(in the rows, 128 means zero)
The rows of Z fall into several groups, which share some directions, and each row is roughly a mix of its group's hidden directions.
Z (124 x 11):
[[154 157 159 110 121 163 162  99 113 105  99]
 [ 97 117 157 161 118 131 143 112 159 182 140]
 [ 96 125 142 149 117  94 165 106 177 148 124]
 [122  86  74 129 154 105 135 156 136 128 159]
 [102 123 149 122 184 103 155 131  92 132 155]
 [ 98 128 156 114 154  96 151 176 126 163 119]
 [148 137 131 109 129 107 188 157 143 132  88]
 [119 140  76  99 109  84 136 125 117 150 159]
 [111 154  85 105  98 105 130  88 130 134 163]
 [142 144  93 134 121 156 104 115 117  69 100]
 [199 147 147 137 108 100 145 137 126 113 122]
 [176 152 155 128 114  78 153 145 110 126 142]
 [137 134  58 116  98 106 137 108 122 139 151]
 [ 86 130 109 145 132 141  78 121 118 141 175]
 [ 76 126 126 118 166 109 162 130  98 148 152]
 [ 80 128 116 146 142 145  77 121 112 145 162]
 [164 141 123 104 119 174  81 135  99 110 124]
 [ 71 114 126 128 152 147 100 113  93 136 159]
 [ 94 111 176 141 136 111 142 128 134 182 146]
 [110  96 111 119 165 104 149 175  96 123 143]
 [167 113 167 143 147 107 112 160 107 160 155]
 [172 127 149 112 138 155  85 160  99 112 115]
 [148 151 134 121  79 153 106  89 164 125 112]
 [147 139  92 133 123 147 107  81 106  93 162]
 [168 138 133 137  93 161  87 111 155 107 109]
 [103 137 193 111 145 126 141 107  92 140 118]
 [109 139 189 110 129 154 128 102 101 120  96]
 [114 119 158 168 123 104 157 128 153 177 149]
 [146 129 112  78 144 133 121 137  92  78 111]
 [104 116 166 124 136 101 153 170 151 160 101]
 [ 95 141 195 119 125 140 124 104 113 154 113]
 [123 140  75 101  79 113 127 106 142 146 147]
 [ 95 114 167 161 124 117 135 126 149 182 145]
 [191 148 164 136 106  92 128 130 134 121 116]
 [118  89  81 153 137 115 114 155 155 146 160]
 [150 139 125 120  70 157 101 123 159 120  95]
 [160 137 109 131  72 158 109 114 159 114 109]
 [156 150 113  86 119 157 118 119 112  81  99]
 [101 126 164 114 121 112 149 166 153 162  89]
 [130 129 181 112 106 142  99 140 146 179 129]
 [ 82 129 120 131 117  95 174 110 165 147 134]
 [155 133  93 141 115 134 108  75 124  98 163]
 [167 144 135 109 115 101 180 150 158 121 106]
 [171 127 185 123 117 108 123 168 130 150 132]
 [160 152 139 137  87 140 116  86 164 128 100]
 [ 83 131 138 124 175 109 151 134  92 147 154]
 [166 155 170 114 115 151 147 102 109 106  97]
 [ 77 136 107 146 130 140  83 121 124 150 167]
 [102 121 156 117 133  98 156 172 145 162  98]
 [173 139 142 116 135 165  76 142 102 117 133]
 [122 124 141 164 116 106 163 128 165 177 151]
 [140 104  60 151 134 116 120 152 148 113 148]
 [ 99 120 159 125 146  97 156 172 141 164 110]
 [ 92 118 145 144 145 147  75  94 101 134 145]
 [149 135  94 137 120 147 102  82  98  92 153]
 [144 142  93 140 125 141 104  78 104 103 167]
 [150 131  87 137 122 147 106  87 100  93 156]
 [166 113  97 143 122  99 179 131 156 128 107]
 [ 72 114  92 115 148 177 128 127 133 127 135]
 [194 149 141 152  97 107 120 122 146 123 114]
 [155 172 142 115  97 158 162 102 103 114 119]
 [147 146  88 129 116 157 105 117 123  73 102]
 [106 103  77 153 117 105 104 146 157 155 141]
 [106 118 159 111 122 118 145 177 156 165  98]
 [133 139  82 133 118 162 113 108 129  75 101]
 [119 114 160 133 137  97 160 167 156 157  95]
 [ 97 135 188 121 150 116 137 109  89 147 126]
 [142 136  89 141 139 140 115  88  90  95 162]
 [ 89 119 136 153 132  88 172 112 162 146 131]
 [116 114 159 136 130  97 156 164 159 166  98]
 [167 147 166 115 111 155 142  92 118 100 100]
 [127 136  66 120 100  92 137 100 116 137 151]
 [ 61 125 101 113 142 168 120 133 140 141 128]
 [ 98 118 168 123 140  96 148 134 129 182 152]
 [ 91 128 192 136 162 152 125 146 135 132 123]
 [ 79 118 140 118 180 110 148 132  99 140 152]
 [161 147  88 131 116 154 110 120 124  74 105]
 [182 128 128 117 131 155  80 150  97 117 127]
 [176 134 117 137  83 150 102 126 164 110 108]
 [154 146 139 123  84 146 110  92 178 124 117]
 [171 155 131 120  88 152 111  98 152 117  97]
 [151 108  57 129 130 128 120 151 146 102 140]
 [148 149 120 103  94 128 187 124 157 121 102]
 [110 106 177 105 141 106 146 144 126 176 146]
 [173 133 123 129  81 148 106 132 162 113  95]
 [184 151 172 134 101 107 122 111 132 120 107]
 [ 84 114 111 149 123  86 167 117 148 158 139]
 [140 104 182 135 125 114 113 166 138 170 142]
 [188 122 169 133 132 113  91 151 134 130 113]
 [121 163 192 123 127 123 129 109  92 120 104]
 [ 91 119 140 142 149 141  81 103  91 134 160]
 [165 142 112 134  81 160  97 130 163 114 110]
 [ 90 100  97 140 133  84 119 153 141 164 141]
 [151 150 123 129  82 155 105  80 157 121 120]
 [142 116 195  98 121 129 116 155 128 160 125]
 [194 134 164 135 105 112 126 108 130 107 110]
 [ 77 102  95 138 141 105 106 148 135 156 156]
 [152 115  66 118 115 117 121 163 162 123 145]
 [148 115  62 145 126 114 108 158 149 115 148]
 [173 139 137 112 105 105 178 143 144 121  95]
 [114 112 147 117 136 101 158 182 142 159  97]
 [105 140  65 157 142 115 148  97 126 115 143]
 [111 120 169 126 139 102 150 170 153 163 100]
 [125 160 182 117 115 156 136  90 114 130  99]
 [ 93 102 105 144 145  96  96 165 141 158 141]
 [ 93 130  81 129 120  95 143 118 118 162 167]
 [185 153 161 136 102  90 146 118 121 126 117]
 [ 77 131 104 128 129 100 182 111 145 138 137]
 [144 150  70 113 105  91 141  99 114 130 142]
 [ 66  98  95 114 146 160 115 139 128 135 135]
 [146 127 183 134 122  90 128 165 130 163 142]
 [144 145  98 134 110 170 105 109 132  80  97]
 [147 152 177 102 135 156 151 112  96 104 108]
 [165 123  61 140 124 117 130 150 151 114 147]
 [104 111 159 122 143  91 143 145 129 181 157]
 [116 141 205 118 127 129 142 114 109 146 112]
 [ 86 106  85 133 128 122  97 160 152 149 150]
 [176 134 141 113 125 169  84 141 110 105 113]
 [132 109 183 123 121 117  99 167 136 167 136]
 [ 70 124 115 136 129 149  93  97 109 144 157]
 [ 90 115 134 121 175 100 161 137  94 142 149]
 [161 138  59 149 120 119 117 139 145 113 145]
 [ 85 100 122 126 161 108 141 170  95 140 147]
 [140 133  84 138 114 148 109  79 112 101 161]]

Here is one row from each group, named. Which group is each of the other rows in?
[134 106 160 143 126 150  73  85 113 118 110]
(44)
[119 122 161 157 131  94 149 137 140 182 157]
(66)
[113 119 166 111 127 113 152 172 158 149  88]
(115)

[167 130 122 135  84 153  94 124 162 115  97]
(44)
[161 167 121 113  95 156 118  85 149 109 113]
(115)
[154 132 153 106 140 102 194 131 130 118 103]
(44)
[143 137  58  93  99 123 133 124 115 126 142]
(115)
[129  98 172 119 138 118 105 161 128 178 150]
(66)
[136 119 147 172 123 100 154 139 154 175 155]
(66)
[193 159 155 146 116  96 136 130 120 120 136]
(44)
[170 162 129 118  90 141 114  89 154 117 106]
(115)
[125 170 188 134 109 140 123  97 117 146 109]
(66)
[106 107 116 148 111  89 176 123 165 147 110]
(115)
[160 168 156 115 106 161 153  96 120 105 109]
(44)
